Each row is where one point has got to under a steady rotation. How many ticks took it there?
The counts run from 0 to 271.
[128 127 128 123 151 132 110 117 151 150 143 124 124 123 127 115 112 134
  74 119 129  79 144 131 107 150 215 123 105 103 100 114 115 148 123 147
  75  90 164 119 164 161 102] : 58
[126 126 151 120 155 140  86  75 162 141 134 132 150 112 109 143  74 117
 108 101 139 100 137 143  96 134 186 118 147  89  94 108 164 138 132 150
  95 110 188 154 140 134 130] : 216
[106 149  81 117 159 120 116  99 156 180 163 128 141  99 101 130 129 153
 103 126  78 153 133 153 127 134 166  75  85 164 109 132 141 130 129 188
 117 120 139 133 119 143 120] : 99
[102 141  88 133 153 138  91 124 169 151 150 117 162 106 119 134 136 117
 105 151 109 126 121 105  94 100 128 110  94  85 158  62 145 156 111 154
 138 134 171 184 131 145 115] : 262
[103  95 110 138 157 141  91  65 119 156 139  87 167 124 126 137  81 106
 113 106 134 125 143 179 121 163 161 109 121 122  78 149 143 159 140 151
 113 107 172 134 126 122  99] : 219
[107 129 118  86 150  88  90 132 167 170 143 111  99 116 136 151 102 124
 108 139 121  93 115 152 118 127 117 137 112 106  94  53 108 133 128 167
 143 109 182 126 162 120 120] : 177
[101 134 103 123 145 113 121 115 158 207 169 118 148  85 146 124 117 166
 102 145 103 132 115 114 143 130 144 132 117 120 106  99 107 174 129 145
 124 132 116 153 195  98 147] : 155
[111 119 138 115 143 127  96  68 135 179 152  98 151 109 148 151  77 123
 123 109 132 130 142 176 149 166 158 136 153 113  75 139 143 170 148 160
 118 103 161 130 161 109 131] : 28
[103 118 126  97 160 102  96 129 142 156 147 102 114 103 130 158  61 116
 115 109  86 126 123 146 104 119 108 122 113  85  93  91  79 148 116 175
 129  97 167 125 148 125 108] : 179
[ 98 113 140 114 133 115  77  85 132 178 154 125 148 119 106 163  96 134
 117 145 104 180 164 163 132 132 157  92 118 123  89 118 135 156 160 166
 140 141 141 124 164 138  90] : 131
[ 97 142  88 113 154 118 103  98 157 170 170 114 167 111 126 154  87 142
 123 121 123 110  82 153 146 142 124 149 141 129 106  97 125 139 158 150
 126 104 147 138 181  74 110] : 170
[132 158 146 151 143 137 103 133 133 179 142  89 128 100 125 148  92 133
  70 162 129 158 154 141 112 139 165  87 107 135 163 133 120 156 117 156
 104 116 181 160 153 151 129] : 109
[ 85 119  58 135 164 156  94 109 136 162 170  96 181 134 123 105 122  82
  93 139 131 131 124 146 103 141 131 100  92 155 117 121 122 151 122 174
 132 108 159 145 117 123 111] : 85
[139 147 134 128 130  94  97  89 123 151 165 104 112 137 119 158  81 119
 111 119 111 108 118 186 149 124 169 145 106 114 151 121  66 137 138 164
 119 120 175 127 153 148 141] : 8
[110  97 137 139 151 110  91 133 111 194 168 105 142 146 114 126 109 122
  85 167 140 136 117 119 118 116 165 127  96 154 130  88  63 162 131 140
 128 148 147 140 177 139 128] : 141
[114 126 111 123 131 105  83  71 145 174 169 139 173 159 112 122 128 113
  95 166 134 139 130 144 154 127 173 127 114 143 113  85 125 152 166 148
 146 182 163 129 171 114 132] : 136
[ 90 130  82 121 141 159  80  69 162 139 162 114 153 122 114 128 124  97
 114 102 131 102 150 165 102 122 179 105 105  97 132 115 156 132 152 165
 128 127 155 157 129 145 130] : 80
[108 110 140 144 144 109 121  93 124 184 177 100 125 111  96 154  95 165
 121 113  88 133 128 160 131 108 171 111  97 118 120 124  65 146 144 132
 113 129 112 140 180 131 117] : 148
[132 131 101 164 148 137  93  91 129 180 148 127 182 127 108 161 128 142
 118 159 113 140  89 138 148 126 157 127 113 152 157  99 162 176 132 161
 137 132 168 184 131 140 117] : 119
[ 90 122  76 148 169 150  92 108 140 156 174  95 180 131 111 104 119  76
  90 131 135 115 111 132  88 119 127 109  88 149 138 104 107 141 118 158
 131 126 174 165 116 124 129] : 86
[130 120 151 126 132 119  87 114 128 172 126  97 122 100 166 159  82 111
 114 121 110 126 147 153 129 130 161 150 120  71 133 121 110 188 108 169
 132 107 179 153 138 166 146] : 23
[122  87 127 142 164 110 107 100 145 145 130 107 122 126 112 125 101 122
 107 136 129  83 132 142  84 103 164  97  87 100 104  79 110 136 103 126
 124 157 196 152 121 162 129] : 230
[131 127  93 127 128 102 127  79 152 180 185 148 155 106 127 132 141 149
 103 127  64 120 114 132 153 125 155 142 105  97 106  87 107 178 141 151
 131 139 115 147 172 119 127] : 153
[142 169  99 137 139 112 110 110 165 173 144 133 156 109 134 115 143 127
  67 174  96 143 131 128 138 133 161 109  90 139 155  97 138 160 110 167
 120 149 187 155 127 151 141] : 104
[140 133 154 120 152 106 126 122 161 195 148 104 117  73 151 156  85 142
 101 132 102 121 125 129 121 136 125 134 135 106  90  97 115 173 101 150
 115 108 177 161 157 113 164] : 20
[ 80 131 121  89 143 111  65  99 149 163 142 115 109 121 137 146  77 124
 135 101 116 111 127 172 119 108 172 134 110  95 131 113  90 124 139 182
 140 134 157 132 143 163 168] : 182
[114 141 159 106 159 115 101 139 133 178 175 110 116 109 106 145  60 121
  95 122 110 139 116 131 109 128 147 126 123 133 127 118  56 143 126 170
  98  95 159 126 167 126 142] : 5
[109 137 145 120 132 132  98 109 145 173 177  85 120  99 130 157  85 118
 103 115 127 130 154 155 116 140 146 134 128  70 122 112  89 155 149 140
 111  94 137 139 205 107 108] : 163
[143 123  99 153 147 125  95  95 146 192 154 129 159 132 101 163 152 141
 116 166 125 129  97 134 141 123 155 133 104 161 138  75 167 177 131 159
 145 133 168 181 135 136 118] : 120
[122 109 129 138 162 102 106  96 157 130 118 122 130 119 103 127  91 143
  92 130 109  88 127 142  91 110 178  94  90  93 103  77 121 122 110 125
 111 153 202 146 135 160 124] : 231
[125 125 121 138 151 151 115 121 155 162 158  97 114 112 102 137 135 137
  74 130 134  95 154 142  94 145 194  97  95 123 120 105 133 144 128 140
  91  84 153 145 174 156  82] : 249
[119 130  97 169 142 137 120 112 142 157 150  81 149 120 136  94 125 102
  59 156 141 103 150 134 105 136 172 109  82 107 145 108 102 160 109 122
 106 138 181 162 159 142 123] : 245
[105  72 119 138 176 116 100 117 130 165 122  94 126 136 122 117 107 118
 105 143 135  89 123 135  81 114 168 104  83 126 101  88 105 149  93 133
 131 144 186 152 118 170 130] : 229
[122 145 148  99 132 130  90 132 173 177 165 127 115 104 142 150 113 131
  94 136 130 113 139 115 125 132 174 150 131  82 126  77 115 165 141 160
 113  93 142 146 199 137 120] : 161
[106 148 106 116 153 141  86 128 184 158 144 130 144 106 112 142 136 123
  93 156 125 122 126 108  90 104 146 100 102 102 146  58 157 135 122 163
 132 128 170 177 154 138 116] : 263
[138 133 152 137 144  86 106 108 132 148 156 129 130 139  99 154  92 155
  81 155 105 114 106 129 131 113 174 129 101 111 142  73  79 139 135 137
 109 139 176 128 186 137  93] : 144
[142 142 116 155 152 140 118 122 159 133 149 123 150 123 118 118 124 128
  53 143 116  95 123 111 104 135 184 110  96  93 146  91 123 149 110 130
  88 113 182 155 158 148  90] : 247
